One turning vector, and how many ticks it has turned:
The counts run from 0 to 489.
[140 131 161 151 165 142 138  99 113 125 166 151 111 123 160 163 142 119
 142  99 131 119 114 129 116 151 153 143 127 180 147 111 181 103 128 136
 141 151 180 165 143 150 154 150 214 147 137 159  99 185 127 133 140 120
 146 169 106 146 121  89 134  83  67 169 170 122 121 157 104 145 119 130
 121 144 162 119 156 144 121 163 172 102 152  89] => 321
[113 102 164 126 143 175 113 110 160 159  97 137 100  91  92 149 117 131
 130 128 174 134 104  81 132 163 125 154 124 164 140 101 157 101 115 139
 144 184 131 143 185 119  97 158 199 147 150 123  86 164  93 128 120 156
 106 141 100 125 111 116 118 122  98 146 123 129 113 171  92  85  89 179
 134 135 117 142 114 138 115 147 154 162 156 110] => 73
[172 130 116 149 174  98 152 110 104 118 144 126 115 147 115 180 147 134
 142  99 131 110 114 145 129 179 158  91 103 195 134 123 156  81 131 128
 137 116 173 155 108 104 155 164 181 136 114 140 118 172 147 123 127 173
 123 144 111 142  97  90 170  88  61 123 134  99  98 122 104 116 131 130
 124 121 138 115 148 130 150 160 116 102 158  78] => 18
[125 105 121 104 158 145 147  91 113 139 102 151  92 117 162 122 117 112
  68 139  90 169 149 144 132 115 141 103 193 163 115  91 153 130 175 135
 152 148 156 153  93 132 126 127 125 183 129 120 149 112 131 114 146 150
  69 145 136 152  99 125 142  44 173  61 143 112 103  93 138 119 124 118
  70 133 129 136 137 115 168 161 112 151 106 143] => 263
[130 117 128 178 178 119  98 101 111 142 136 149  80  83 121 137 116 107
 132 108 130 131 137 116 143 130 121 118 112 130 151  79 131  83 148 125
 136 158 171 158 166 159 137 137 188 158 131 155 110 165 161 132 130 110
 108 149 123 157  79 104 150 105  32 125 136 108  90 155  96 127 147 111
  89 148 143 105 166 120  84  93 125 110 129 117] => 450
[128 103 144 129 176 137 107  91 137 155 137 113  86 108 107 107 139 160
 108 127 112 134 135 124 150 133 118  94 151 170 160 148 133 111 157 147
  85 203 138 192 148  89 104 167 167 176 125 157  96 169 164 118 141 125
 113 119 118 140 149 140 145 130  70 114 133 123  97 124 123  78 147 111
 186 105  75 118 117 124 147 139 125 151 146  95] => 44
[137 115 160 123 129 136 130 111 138 141  88 119 100 123 112 186 141 120
 137  85 145 156  98 128 116 150 145 104 164 165 130 101 190 140 142 158
 136 129 121 143 144  79 100 173 166 148 143  84 128 142 106  91 134 177
  91  97 107 116  75 122 143  99 124 153 110 147 130 149 132  61 112 171
 178 102 132 129 109  98 157 130 105 156 135 125] => 388
[136 109 155 130 126 139 114  95 139 143  98 129 117 133 124 172 133 121
 132  92 116 150 120 122 136 135 127  88 153 154 124 123 180 124 116 146
 132 135 114 145 141  77 108 180 154 155 145 102 124 141 108  84 140 182
  87 126 133 113  75 130 119  81 114 121  92 141 124 149 134  49 147 193
 161 103 120 147 100  86 160 140  87 163 128 129] => 389
[109 137 114 124 186 118 109  96 111 118 126 121 109 118 133 122 146 111
 100 116  73 156 160 131 141 103 154  90 155 153 158 113 116  72 184 133
 111 144 178 181 119 138 145 110 166 186 124 167  93 143 164 126 150 109
 125 154 114 129 121 133 136 109  99  90 142  96  69 102 150 118 154  66
 125 141  99 137 148 138 175 139 136 125 134 124] => 35
[127 103 134 113 154 144 129 117 138 157 134 136 103 132 113 149 156 110
 161 108 137 138 113 127 158 121 170 122 127 195 166 128 156  89 185 131
 140 161 160 142 187 117 131 159 193 168 135 142 101 175 138 106 172 137
 140 124 130  93 106  89 131 134  95 143 130 110  95 169  92  75 124 139
 168 146 141 122 122 125 146 127 168 143 181  95] => 51
[166 119 105 135 152 101 141 100  88 123 154 140 129 165 133 158 150 114
 138 112 130 116 105 154 114 152 138  73 118 195 161 138 146  64 128 127
 144 120 173 154 122  73 162 158 171 126 136 147 116 163 147 120 146 176
 151 158 136 115 102  99 161  83  61 107 101  87 116 148 129 112 144 134
 127 121 148 140 135 113 165 146 129 125 162  82] => 19
[111 107 158 133 154 141 120 100 102 135 124 145 112 127 135 134 106 120
 134  93 103 121 135 103  97 145 140 149  98 155 154 104 175  82 100 160
 150 161 130 153 182 155 152 153 185 166 132 121 117 144 115 122 171 159
 122 169 114 162 105  96 129  90  50 161 129 125  93 160 159 111 125 190
  93 125 138 164 123 104 111 140 135  98 133 111] => 311
[135 122 107 127 155 127 159 129 131 137  94 143 111 128  84 167 108 112
 123 108 163 174 106 119 145 150 139 109 123 172 106  81 156  97 127 147
 165 111 162 128 111 125 116 150 178 137 135  82 163 140 112 105 121 191
  84 108 111 121  54 113 163  70 127 104  91  86 108 125 104 119  97 150
  93 133 143 113 152 142 151 127  99 141 124 130] => 256
[134  75  86  91 111 116 145 133 110 140 119 121  90 127 138 141 142 130
 123 116 146 116 100 161 119 164 127  74 162 172 157 106 159 101 176 141
 133 137 155 112 153  98 172 183 148 154 152 111 176 106 103 100 133 164
  83 164 123 160  91 103 175  78 125  80 130 141  93 138 123 101  95 140
  93 142 125 151 118 107 139 118 139 168 137  92] => 129
[164 137 141 157 194 100 144  71 100 134 149 143 130 105 137 139 121 113
 107 108 105 139 149 111 134 154 145 119 122 161 130 106 159 103 111 165
 149 160 140 188  86 124 130 141 153 157 120 130 129 140 163 138 128 161
  84 120 126 179  91 104 150  70  54 116 141 108  99  98 141 120 169 116
  98 109 129 107 176 116 151 181  88  85 115 120] => 15
[124 115 145 126 145 133 127 116 123 121 157 147 114 118 106 138 134 157
 134  77 142 104 126 114 140 150 159 104  86 168 140  82 191 109  95 164
 137 166 139 160 141 144 146 160 198 154 122 114 126 161 110 116 155 164
 110 150 111 180  93 137 106 106  32 151 135 136 100 148 121 108 125 153
 102 140  97  98 144 137 137 130 128  73 137  92] => 463
[142 109 106 140 152  99 117  77  95 142 129 125 112 134 174 124 125 124
 113 123  82 121 146 131  83 158 109  88 181 171 159 128 168  94 144 151
 115 144 118 184 131  68 144 151 157 175 138 143 119 120 156 121 132 129
  99 172 116 165 108 121 156  87  89  92 141 101  82 118 183 103 146 129
 118 111 103 137 147 113 161 131 106 148 107 152] => 12
[136 114 129 132 159 142 140  83  77 146 158 168  63 126 171 156 102 117
 105 121 115 138 136 156 124 125 170 144 134 156 152 111 176 134 178 150
 127 169 189 141 158 141 141 174 152 161 117 123 165 164 171 117 158 130
 100 109 130 176 113  71 176  96  80 143 152 132 109 129 108 124 125 151
 118 136 173 113 158  93 100 119 140 118 136 109] => 429
[139 130 143 106 142 167 140 130 155 123 107 142  73  93 131 157 114 106
 152 102 159 142 107 121 122 140 155 129 163 156 120  36 172 114 128 134
 141 124 147 123 133 113 112 148 185 153 143 101 125 135  89 100 124 151
 113 146  92 144  74 105 113  67 152 150 140 119 116 153 116  90  78 115
 131 171 125 108 151 144 146 129 146 120 106 129] => 234
[149  85 146 129 124 126 114  98 103 139 138 135 115 145 178 125 157 130
  95 113  94 127 147 164 138 136 117  66 181 145 154 127 150 126 166 155
 126 151 140 159 113 108 151 167 154 188 138 152 142 104 139 117 163 136
  92 156 159 140 104 110 124  58  97  98 135 140 129 118 137 114 169 116
 119 132 106 145 120  88 168 149 111 130 123 105] => 142
[152 136 156 151 179 137 138 100 142 153 116 147  93 125 137 163 149 103
 128 113 136 162  97 141 144 117 145 113 199 172 121  76 152 135 184 115
 132  97 153 139 108 127  97 124 156 170 128 145 127 144 140  96 118 121
 102 113 107 100  63  89 151  60 161 124 129 104 139 139 119 136 107 107
 115 128 145 104 147 101 140 152  99 143 128 131] => 395
[132 121  95 124 117 120 126 104 115 138 108 130 102 152 136 173 122 100
 118 105 108 180 114 155 112 135 116  58 158 172 137 104 164  93 154 120
 156 120 163 135 127  55 160 160 173 140 155 112 151 140 128 108 138 186
 102 141 119 105  91 105 154  77 142  84  79 115 106 133 114  84 124 151
 146 130 145 152 114 118 186 118 112 169 142 142] => 259
[152 112 137 129 150 114 145 142 117 131 108 120  99 133 105 162 172 125
 130  87 139 136 112 157 148 166 128  72 105 174 118  90 152  94 139 133
 166 105 165 149 118 123 170 156 174 164 125 124 152 136 111  94 114 175
  91 115 122 149  57 101 154  79 103 123 137 125  94 126 101  98 126 136
  90 140 142 104 158  88 136 118 101 113 152 109] => 137
[113 120 153 146 146 153  91 104 170 167 125 119 105 139 103 121  90 166
 128 128 135 159 142  82 158 104 106 147 184 151 155  81 127 128 134 141
 103 143 153 137 174  99  68 155 190 163 144 159 101 167 123 116 147 124
  91 116 112 109  87 157 128  87 147  93 118  99 131 145 133 132 121 105
 131 128  86 117 105 163 146 156 112 155 144  93] => 77
[118 117 129 148 167 135 111  87 104 161 128 142 100 155  86 141  95 127
 136 105 108 162 137  98 114 117 158 161  94 165 163 149 154  68 126 166
 146 151 163 157 185 126 134 146 206 152 126 120 113 167 135 124 188 161
 111 110 110 126  97 115 166 137  66 130 108  96  93 152 118  98 133 173
 151 129 154 130 144 136 148 124 135 135 183 119] => 181
[127  73 130 126 158 113 111  95 135 155 141 131 101 115 128  87 119 161
  84 122 127 101 151 124 145 149  92 110 153 131 164 129 140 115 143 152
 104 197 148 165 163 127 128 173 161 197 116 178 129 149 145 128 126 101
  93 148 123 176  92 112 155 111  83  95 148 140 101 146 106 129 139 110
  70 131 108 119 129 116 115 131 111 119 138 116] => 447
[187 113 140 102 120 160 142 130 141 126 138 156  90 136 129 171 121 124
 112 106 158 134 101 132 130 133 150 108 164 182 110  99 180 144 113 144
 162 122 144 126 110  75 110 158 174 131 123  99 153 142  89 119 157 187
 115 152 127 106  68 102 120  41 143 138 114 113 157 154 100 116 120 130
 134 143 139 111 139 121 167 163 114 125 148  97] => 246
[129 104  99 127 134 133  95  92 143 150 106 146  89 114 158 135  81 135
 116 148 126 135 115 126 128 116 102 134 224 154 166  71 141 126 155 123
 104 148 157 137 159  55  98 148 153 139 140 139 122 157 121 108 106 130
  94 167  99 128  93 111 151  82 184  87 131 113 120 146 128 134  89 105
  99 135 115 141 116 174 152 126 127 175 105 127] => 99
[127  96 146  93 126 144 108 115 127 144 146 141  95 135 134 148 152 127
 144 103 140 139 127 135 149 121 171 110 136 167 165 133 165 111 172 156
 126 170 156 155 173 104 137 167 176 157 145 137 113 163 117  90 185 138
 144 136 119  96 140 104 101 119  72 130 123 130 112 144 108  84 134 146
 198 131 118 146 104 135 167 145 165 137 176  80] => 52
[147 134 123 121 148 148 133  88 109 132  93 162  51  84 131 156 115 103
 116 125 118 136 101 148 104 126 146 107 154 161 106  66 173 112 150 110
 139 153 170 122 110 129 137 141 153 132 124 108 155 150 115 109 108 166
 105 167 114 165  69  99 154  61 150 136 158 119  95 132 104  95  94  98
  90 168 160 130 149 116 122 120 143 131 110 170] => 114
[119 102 152 101 210 118 131 104 160 143 152 133 111 109  98 148 151 114
 135 106 145 158 120 116 202 124 168 126 118 168 158 120 158 103 157 136
 139 172 156 162 134 162 112 153 168 182 141 153 110 166 161 100 145 127
 132 104 105 125  97 108 135 112  80 127 140  95 119 128  96 134 133  88
 131 119 138  93 141 159 137 167 106  90 147  74] => 48
[126  98  99  92 121 140 113 124 150 135 135 114  99 126  87 108 100 151
 136 101 141 137 121 115 134 141 130 120 144 163 149 129 156 101 117 158
 135 191 132 150 178  66  97 165 164 161 128 102 137 140  72 116 147 170
 118 130 107 150  96 119 137 126 111  97 113 124 106 148 128  62 110 127
 153 139  71 106 105 169 182 111 131 146 151 123] => 357
[131 120 155 103 172 139 142 117 161 136 115 132 106  95 135 155 137 101
 140 118 159 171 114 128 169 125 157 128 187 164 122  56 198 140 166 155
 130 140 119 136 103 149 101 135 145 191 153  92 142 116 120  85 122 126
  66 102 105 146  83 110 120  69 158 125 151 130 120 105 138 108  89  98
 113 136 118 103 146 141 154 150 132 131 108 106] => 384
[127  81 129  78 176 129 157 110 126 128 139 150  88 129 116 121 152 109
  93 100 129 141 116 122 120 142 195 134 114 195 150 156 168  80 141 154
 159 176 143 155 142 152 147 137 155 184 106 138 135 149 115  97 164 158
 150 153 103 127 109  93 157 125  88 145 137  71  93 159 153 109 128 110
 105 148 132 122 143 113 141 140 150  98 155 105] => 39
[132  82 108 102 150 130 141 114  86 142 114 167  90 131 151 143 129 103
 104 123 144 163 109 149 117 116 148 120 131 175 149 109 168  99 181 159
 172 141 149 133 141 125 147 143 143 172 125 107 173 134 133  89 170 163
  95 126 138 118  70  77 169  92 105 126 108  97 111 141 131 105 111 142
  83 132 178 142 126  81 139 133 121 131 137  99] => 278
[154 125 147 125 157 154 103  95 167 117 139 151  92  77 102 168 120 129
 152  93 171 117 115  84 175 157 147 121 124 149 138  80 171 135  89 128
 145 165 135 140 142 108  95 169 168 143 150  93 127 158  81 109 112 169
 126 152 118 138  82 108 110  80  92 132 121 151 142 133  84  93 125 137
 128 132 122 100 124 144 137 154 132 120 125  89] => 224
[140 128 108 118 123 114 155 114  91 108 139 127 111 161 153 153 141 138
 138  99 127 118 130 132 109 167 143  91 107 182 137 130 175  88 106 162
 155 113 150 147 117 117 179 169 169 143 133  98 167 137 119  98 148 194
 107 187 128 156 106  92 147  64  84 106 129 116 108 119 161 117 142 160
  73 128 127 161 133 115 149 158 130 122 128 102] => 8
[135 148 110 137 153 128 111 102 118 123 110 157  85 107 100 200 101 134
 145 108 129 133 112 103 166 143 141 100 118 142 140  79 186 115  95 126
 138 148 164 123 138 108 118 174 164 112 138  83 154 174 109  95 105 192
  93 148 100 157  84 133 128  73 124 107 100 128 125 126  87 108 114 171
 106 112 154 139 115 144 141 128 127 135 107 115] => 105
[130 112 131 134 128 176  94  90 142 134  94 162  97 130 115 150  95 114
 111 117 126 141 120  90 123 128 143 143 148 168 125 100 141 129 103 125
 161 134 173 116 141  95 109 175 186 119 135 118 127 166  71 124 140 204
 116 172 125 110  75 114 133  60 154 120 111 123 147 161  97 120 108 138
  91 156 133 150 100 141 152 153 130 154 149 108] => 95
[131 114 136 132 146 132 103 113 127 131 169 139 101 108 165 111 133 129
 138 118 121 122 140 157 129 121 125 109 160 144 166  72 181 105 160 155
 105 173 151 164 149 121 141 142 182 179 125 160 123 146 151 132 156  72
  93 137  97 187 116 119 123 108  65 124 175 127  85 129 134 128 121 108
 133 146 102 105 154 140 119 116 139 110 108 115] => 459
[136 120 164 128 145 139 122  91 153 153  96 119 119 124 146 149 143 134
 112 108  93 148 134 111 181 143 111  70 199 165 129 104 154 134 154 132
 122 116 143 166  87 113 120 159 169 173 161 137 106 121 133 108 108 149
  71 138 130 116  93 140 138  54 142  85 126 143 130 117 110 120 135 131
 122 114 111 139  97 110 170 175  81 163 122 104] => 392
[144 101 140 120 155 144  89  89 163 144 149 126  82  79 148 118 119 125
 140 122 124 112 114 128 140 129  93 134 211 146 157  90 140 133 151 128
  95 161 138 161 149  70 101 147 173 174 134 145  97 147 102 121  97  97
 113 154  97 133  95 107 125  89 150 133 177 134 112 161 133 112  97  74
 134 153  77 101 117 159 136 119 136 167 118 120] => 219
